One turn moves each row of this set onto another row. After a few examples, where does it send each row asked below?
vov: [ 0.04 -1.65  1.18  0.47 -0.44 -0.50 -1.48  2.74  3.72 -0.30  1.22  1.08
 -1.56  0.19  0.83  0.63 -3.93 -0.22 -0.38  2.90  0.26  0.54 -0.29  0.02
 -0.75 -0.97 -1.47  0.83  1.08 -3.46 -1.24 -0.72 -0.55]
dut: [ 1.18 -0.57  0.22  1.46 -0.93 -1.00 -1.61  0.79  3.03 -1.13 -0.19  0.82
  0.79 -0.76 -1.36  0.84 -2.76 -2.52  1.65  0.47  1.15  2.00 -0.67 -0.47
  1.76 -2.79 -1.30 -1.39  0.49 -0.68 -0.75  2.14  0.62]
Varo: [ 0.79  1.29  0.74  0.96  0.54 -1.20 -2.66  2.08  2.28 -1.27  0.21  2.07
  1.99 -0.88 -2.41  2.85 -1.88 -2.56  0.53 -0.43 -0.46  2.97  0.64 -0.53
  1.18 -1.59 -1.62 -0.06  0.28 -0.43  0.74  0.34  0.02]
Baguz: [ 0.29  0.90  0.47  0.60  0.45 -0.74 -2.82  2.72  2.30 -1.52  0.84  0.65
  2.91  0.94 -2.06  1.65 -0.97 -4.13 -0.71  2.94 -0.79  3.21 -0.55  1.88
  0.55 -0.59 -1.22 -0.08 -0.21 -2.24  0.25  0.70  0.15]
sikad: [ 1.10  0.13  0.97  1.74  0.73  0.21 -1.20  1.68  4.12 -2.90  0.99 -0.18
  1.62  1.78 -0.27 -0.07 -1.64 -3.44  1.44  1.54  0.78  1.87 -1.62  0.35
  1.48 -1.80 -0.19 -1.18 -0.37 -1.83  0.87  1.07 -0.08]
voma: [ 1.94  0.12  1.38  1.82  0.41  0.19 -0.92  1.45  2.63 -2.40  0.70  0.18
  1.54  2.33  0.53  0.00 -1.13 -3.53  0.81  1.24  0.33  1.31 -1.89  0.53
  0.90 -1.24 -0.10 -1.18 -0.48 -1.81 -0.68  0.74  0.63]
biroz: [ 0.98 -0.27  1.01  0.22 -1.04 -2.46 -2.47  1.75  2.91 -1.46  0.70  2.63
 -0.62 -0.03 -0.55  1.65 -3.69 -0.42  0.20  0.53 -2.18 -0.01  0.80 -0.60
  0.94 -2.59 -1.09  1.08  1.64 -2.43 -1.61 -0.78 -2.54]
Gufo: [ 0.74  0.38  1.38  1.02  2.42 -0.69 -0.57  3.13  2.77 -1.19  1.31  1.35
 -1.71 -0.90  0.17  1.69 -1.97 -0.81 -1.11  1.86  0.84  1.02 -0.61  1.77
  0.33 -1.91 -0.22 -0.09  1.61 -4.15 -0.92 -1.08 -2.81]
tamod: [ 0.32  1.18  0.73  0.45  0.75 -0.62 -2.22  2.78  3.09 -1.96  1.92  2.63
  2.33  1.63 -1.93  1.90 -1.35 -3.68  0.19  2.50 -0.33  3.15 -1.20  1.50
  1.78 -1.16 -1.98 -0.27 -0.68 -1.95  1.02  1.26 -0.02]
seg: [ 1.19  0.81 -0.17  1.59 -0.87 -0.86 -2.26  1.07  1.67 -0.97  0.24  1.08
  2.08 -0.28 -2.90  2.77 -1.92 -2.71  0.05  0.21 -1.25  3.87  0.77  0.89
  0.81 -1.96 -1.42 -0.40  1.00 -0.96  0.13  0.35 -0.73]
noz: [ 0.76  0.19  1.16  1.29  1.78  0.01 -0.93  3.17  3.30 -1.81  0.88  1.21
 -0.86  0.77 -0.89  0.66 -2.51 -1.05 -0.26  3.25  0.46  0.57 -1.51  1.33
 -0.78 -1.28  1.70  1.11  0.34 -4.00  0.27 -0.99 -2.13]
kos: [ 1.21  0.66  0.39  1.47 -0.32 -1.34 -2.31  1.59  1.90 -2.00  0.57  1.51
  2.19  0.47 -1.29  3.68 -1.70 -2.92  0.74 -0.70 -0.26  4.02  0.81  0.86
  1.12 -1.42 -1.53 -0.44  0.66 -1.46  1.05 -0.24 -1.10]
budo: [ 1.33  1.43 -0.12  1.30  0.18 -0.78 -1.42  2.10  1.34 -1.07  0.09  1.92
  1.72 -0.47 -1.81  3.25 -1.46 -2.58 -0.16 -0.26 -1.24  3.45  1.03  0.87
  1.09 -1.70 -0.95 -0.17  1.00 -0.54  0.62  0.57 -0.24]
bosil: [ 2.15 -0.82  2.00  0.33  1.22 -2.48 -0.86  3.07  1.32 -0.24  1.89  1.72
 -1.05  0.40  0.03  1.00 -2.59 -0.69  0.40  0.94 -1.58 -0.58 -0.35  0.10
  0.55 -2.61 -1.36  1.11  0.53 -2.83 -0.23 -0.94 -2.74]
vof: [ 2.09 -0.68  0.93  0.84 -0.75 -1.56 -2.22  2.20  3.02  0.24  1.38  2.65
 -1.16  0.60  0.25  0.89 -3.70 -0.32  0.97  1.05 -1.63  0.62  0.08  0.01
 -0.64 -1.80 -1.39  1.89  0.56 -2.03 -0.64 -1.55 -2.49]
Biz: [ 0.39  1.26  0.58  0.68  0.92 -0.47 -1.71  2.97  2.08 -1.27  1.22  1.94
  2.12  1.28 -0.85  1.94 -0.55 -4.14 -0.71  3.02 -0.64  3.06 -0.89  2.06
  1.08 -0.72 -0.92 -0.11 -0.44 -2.10  0.07  1.53  0.53]
teru: [ 0.14  0.13 -0.28  0.76  0.37 -0.96 -2.19  3.31  2.83 -1.74  1.10  0.92
  2.37  0.74 -0.72  2.39 -1.95 -4.23  0.50  3.04  0.14  3.79 -0.80  2.40
  1.54 -1.05 -1.40 -0.47 -0.76 -2.52  0.02  1.13  0.13]
Luvun: [ 0.37  0.76 -0.04 -0.35  0.38 -2.53 -2.90  3.73  3.19 -1.79  1.70  3.33
 -0.35  0.12 -1.42  1.81 -2.97 -1.99 -0.19  1.51 -2.36  0.89 -0.07  1.85
  0.36 -1.78 -0.47  0.96  1.79 -4.19 -0.16 -0.06 -2.93]
muf: [ 0.70 -0.01  1.07  1.38  0.58  0.06 -1.09  2.46  3.90 -1.15  1.55  2.39
 -1.91  1.16 -0.64  1.20 -3.05 -1.22 -0.61  2.33  1.03  1.80 -0.75  1.54
 -1.03 -0.38  0.04  0.65  2.15 -3.96 -0.24 -1.20 -2.76]
viv: [ 1.34 -1.67  0.30  0.42 -1.44 -1.95 -2.09  1.22  1.19 -2.01  0.36  0.82
  1.13 -0.25 -1.11  1.53 -3.12 -3.54  1.35  0.47  1.01  1.91 -0.55 -0.06
  1.55 -1.51 -1.89 -1.26  0.48 -0.86 -0.64  1.64  0.64]
pok: [ 0.44 -0.99  2.21  0.92  1.33 -1.04 -0.48  2.77  2.05  0.10  1.81  1.59
 -1.65 -0.35  0.34  1.53 -3.02 -0.43 -0.62  2.80 -0.43  0.31 -1.01  0.25
  0.87 -2.40 -1.68  0.37  0.24 -3.63 -2.36 -0.49 -1.39]
luv: [ 1.71 -0.29 -0.50 -0.45  0.06 -1.80 -2.34  3.96  2.73 -0.75  1.82  3.30
 -1.48 -0.12 -1.26  0.69 -3.62 -1.86  0.26  1.80 -0.58  0.85 -0.60  2.18
 -0.95 -0.75 -0.76  1.32  1.69 -3.04  0.70 -0.41 -2.77]
Rekin: [ 2.13 -0.14  0.43 -0.16  0.99 -2.60 -0.85  3.26  1.86 -0.60  1.72  2.87
 -1.56 -0.09 -0.70  1.09 -1.99 -1.18 -0.12  1.57  0.26  0.44 -0.67  2.60
  0.85 -2.63 -1.15  0.35  1.68 -3.56 -0.01  0.21 -3.60]
Rogub: [ 0.85 -1.57  1.67  0.55 -0.82 -0.78 -1.26  1.15  2.36 -0.96  0.75  2.02
 -1.67  0.26 -0.48  0.47 -3.39  0.21 -0.12  3.01  1.14 -0.32 -1.53 -0.12
  0.01 -2.23 -0.44  0.53  0.45 -3.11 -1.69  0.36 -0.78]
Zopi: [ 0.05 -1.23  1.47  0.56 -0.35 -1.41 -1.22  2.37  3.90 -1.88  0.16  0.79
 -0.90  0.66 -0.20  0.33 -4.08 -0.79 -0.15  2.54 -0.06 -0.56 -0.36 -0.68
  0.88 -1.92 -0.25  0.18  1.69 -3.67 -2.65 -0.30 -1.09]
teg: [ 1.57 -0.41  0.94  0.21 -0.36 -1.57 -2.39  2.03  1.80 -1.26  0.96  2.28
 -0.66 -0.72 -0.48  1.78 -2.92  1.03  0.15 -0.25 -1.31  0.06  0.19 -0.17
 -0.70 -2.50 -0.90  1.23  0.62 -2.66  0.66 -1.22 -1.72]
sez: [ 0.02  0.53  1.21  1.35  1.06 -1.00 -1.31  3.13  4.54 -2.13  1.18  1.95
 -0.66  1.87 -1.05  0.98 -2.93 -2.10 -0.16  2.72 -0.27  0.92 -1.12  1.51
  0.32 -1.42  0.86  0.16  1.81 -5.14 -1.45 -0.52 -2.65]
Miga: [ 1.11  0.46 -0.49  0.15  0.13 -1.47 -1.97  3.51  2.49 -0.49  1.78  3.84
 -0.59  0.17 -1.83  2.09 -2.72 -0.32 -0.05  2.56 -1.07  1.63 -0.98  2.95
 -0.13 -2.46 -0.67  1.31  0.34 -4.01  0.59  0.07 -2.31]
gimu: [ 1.79  0.05  1.25  1.76 -0.35  0.11 -1.93  0.76  2.94 -2.55  0.84 -0.16
  2.24  2.45 -0.87 -0.11 -1.41 -3.62  0.56  1.89  0.28  2.05 -1.94  0.92
  0.89 -1.24 -0.77 -1.17 -0.53 -1.98 -1.05  0.13 -0.13]
Teves: [ 1.87 -1.10 -0.45  0.88 -1.62 -0.71 -1.91  1.01  1.90 -2.24  0.16 -0.55
  1.47 -0.33 -1.63  0.36 -2.94 -2.61  0.90  0.06 -0.03  1.68 -0.63  0.35
  1.09 -2.09 -1.57 -1.72  0.79 -1.07 -0.65  1.02  0.66]
nemi: [ 2.24 -0.74 -0.36  0.96 -1.36 -0.91 -0.85  1.38  1.43 -1.50 -0.04  0.78
  0.84 -0.20 -0.84  0.97 -2.66 -2.30  1.04 -0.32  0.29  1.48 -0.56  0.33
  1.54 -2.46 -1.40 -1.66  0.87 -0.69 -0.92  1.81  1.17]
vuki: [ 1.51 -0.37  1.54  2.37  0.43 -0.21 -1.47  1.10  2.73 -2.36  0.41 -0.29
  1.64  1.75 -0.07  1.02 -2.22 -4.32  1.62  1.64  0.67  2.45 -1.34  0.00
  1.26 -1.10  0.17 -0.60 -0.88 -1.30 -0.84 -0.14 -0.46]

teru -> kos
noz -> Miga
Where do these go?
Rekin -> bosil
budo -> nemi
vof -> vov
Varo -> dut
sez -> Luvun
Baguz -> seg

One turn moves each row of this set onto another row. After a few examples, where does it send each row asked below?
Duz: [-1.52 -0.12 -0.21 -1.26  1.18  0.34 -0.36 -0.19  1.11 -1.21 -1.35  1.31
  0.39  1.91]
Rogon: [ 0.43  0.64  0.18 -1.06  0.07  0.81  2.69  1.72  1.21 -0.36  0.74 -1.03
  0.16 -0.65]
Zeza: [-0.64  1.50  1.94 -1.87 -0.22  0.66  0.59  0.49  0.76 -0.53 -0.19  0.07
  2.14  1.83]
bop: [-1.88  1.76 -0.75 -0.96 -0.23 -1.08 -0.47 -0.05  0.63 -2.00  1.65  1.59
 -0.78  0.06]
Bokep: [-0.92  0.83 -0.47 -0.40  1.26  0.01  1.02 -0.22  2.49 -1.76  0.80 -0.51
 -0.41 -0.60]
Poban: [ 0.45  0.95  0.90  2.22  0.38  1.11  0.71  1.68  1.49 -0.34 -0.41  0.20
  0.00 -0.26]
sazav: [-0.06  1.93  0.28  1.08  1.52  0.34 -1.17  1.97  0.66 -0.72  0.18  0.70
 -1.79 -0.08]
Beded: [ 0.60  1.42  0.82  0.13  0.31  0.09 -0.49  1.63 -1.22 -1.11  0.09  1.62
 -1.63 -1.52]
Mevet: [ 0.14  1.88  0.91 -0.24  0.43  0.01 -0.07  2.01 -1.16 -1.45  0.52  2.25
 -1.62 -0.86]
nabo: [-0.71  1.14  2.20 -1.49  0.65  0.61  0.57  0.04  0.49 -0.77  0.07  0.75
  1.98  1.75]
sis: [-0.55  0.67 -2.10 -0.62 -1.70  0.32  0.22 -0.40  0.78 -1.50 -0.88  1.22
 -0.78  0.55]
fuzog: [-0.50  1.86  1.50 -0.87 -0.94 -0.48  1.31 -0.23 -0.84 -0.93  1.93  1.72
  1.11  0.43]
gabip: [-1.22  1.84 -0.66 -0.39 -0.13 -1.26  0.35 -0.50  0.71 -1.76  2.12  1.42
 -0.77 -0.25]
bafof: [-0.09  0.83 -1.80 -1.24 -1.16  0.22  0.17 -0.57  0.29 -1.15 -1.07  1.70
 -0.83  1.29]
zat: [-0.71  1.48  1.02 -1.37 -1.95 -0.39  0.99 -0.01 -1.23 -0.95  1.24  1.73
  0.98  0.21]
Kome: [-1.30 -0.65 -0.25 -0.92  0.43  0.69 -0.20  0.55  1.22 -0.61 -1.60  1.59
  0.68  1.82]
gab: [ 1.22  2.27  2.28 -1.78  0.16  0.21 -0.18  1.39 -0.54 -1.46 -0.52  1.30
  0.17 -1.09]
fasi: [ 0.47  2.59 -0.97 -1.40 -2.01 -0.06  1.45  1.15  0.04 -0.02  0.82  0.03
 -0.39  1.18]
kefu: [-1.58  1.33 -0.04 -0.85  0.05 -1.41  0.03  0.17  0.81 -1.73  2.22  1.82
 -0.41 -0.80]
tive: [ 0.13  0.72  0.17 -1.12  0.57  0.24  2.68  1.29  1.20 -0.06  0.22 -1.35
  0.40  0.34]
vosef: [ 0.15  0.04  0.07 -0.63 -0.19 -1.76 -0.74  0.59  1.20 -0.61 -2.23  1.50
  0.63 -1.11]
Fusit: [ 0.34  0.17  0.56 -0.17 -0.18 -1.36 -1.54  0.22  1.01 -0.56 -1.94  1.12
  0.59 -1.33]
rubut: [ 0.88  1.32  1.05  1.90  0.45  1.24 -0.25  1.50  1.20  0.02 -0.55 -0.22
  0.04 -0.24]
ven: [ 0.75  1.87 -1.40 -1.45 -1.38  0.15  1.62  1.77  0.37  0.37  0.32  0.25
 -0.79  1.12]
Gisoz: [-0.73  1.30  1.92 -1.71  0.13  0.28 -0.14  0.61  0.74 -0.33  0.09  1.35
  2.23  2.03]
darat: [-0.02  2.36  0.45  1.07  1.27  0.76 -0.78  1.75  1.21 -1.39  0.46  1.09
 -1.57 -0.03]
Tirip: [-1.41  0.82  0.32 -0.62  1.03  0.71  0.41  0.08  2.41 -2.35  0.55 -0.64
  0.06 -0.57]
nam: [ 0.54  1.42  0.27  1.41 -0.75 -1.13  0.69  2.23  0.94  1.34 -0.28  0.56
  0.63  0.65]
fol: [ 0.14  1.31  1.54 -2.30  1.23 -1.44 -1.05  1.73  0.89 -0.65 -1.45  0.93
  0.78 -0.37]
von: [-0.56  0.65  0.75 -1.05  0.13  0.45  2.52  1.80  0.64 -0.29  0.72 -1.24
  0.72  0.24]
sutal: [-1.95 -0.43 -0.44 -1.14  0.95  0.20 -0.07  0.58  1.52 -0.97 -1.33  0.38
  0.45  1.66]
Gad: [-0.70  1.44  0.06 -0.87  1.18  0.14  0.58  0.62  2.72 -1.90  1.37 -0.50
 -0.28 -1.00]
Pufi: [-0.41  1.60  1.58 -1.18 -1.34 -0.34  0.42 -0.34 -0.27 -1.12  1.54  2.27
  1.46  0.00]
babek: [ 1.39  2.60  2.11 -1.51  0.18 -0.17 -0.85  1.35 -0.59 -0.79 -0.28  0.66
  0.00 -1.14]
topor: [ 0.81  2.10 -0.21  0.51 -1.19 -1.71 -1.59  0.76  1.09  0.65 -0.95  1.01
  0.24  0.08]
vofid: [ 0.65  1.04  0.62  1.58 -0.66 -0.80  0.19  2.03  0.03  1.34 -0.51  0.74
  0.47  0.25]
napuf: [ 0.17  0.93  1.80 -1.64  1.44 -1.51 -1.18  1.74  0.20 -0.20 -1.24  0.49
  0.55 -0.71]
Robir: [ 0.96  2.08 -0.99 -1.61 -1.59 -0.15  1.85  0.78 -0.02  0.39  0.02  0.16
 -0.13  1.38]
razu: [ 0.28  0.86 -1.83 -0.96 -1.30  0.91 -0.12 -0.02  1.11 -0.75 -1.29  1.52
 -0.68  1.28]
vup: [ 1.14  2.01 -0.46  0.42 -1.64 -1.57 -0.72  0.60  1.51  0.33 -1.25  1.21
  0.78 -0.01]

fuzog -> bafof
vosef -> Poban
Where do these go?
Pufi -> razu
Fusit -> rubut
sis -> Tirip

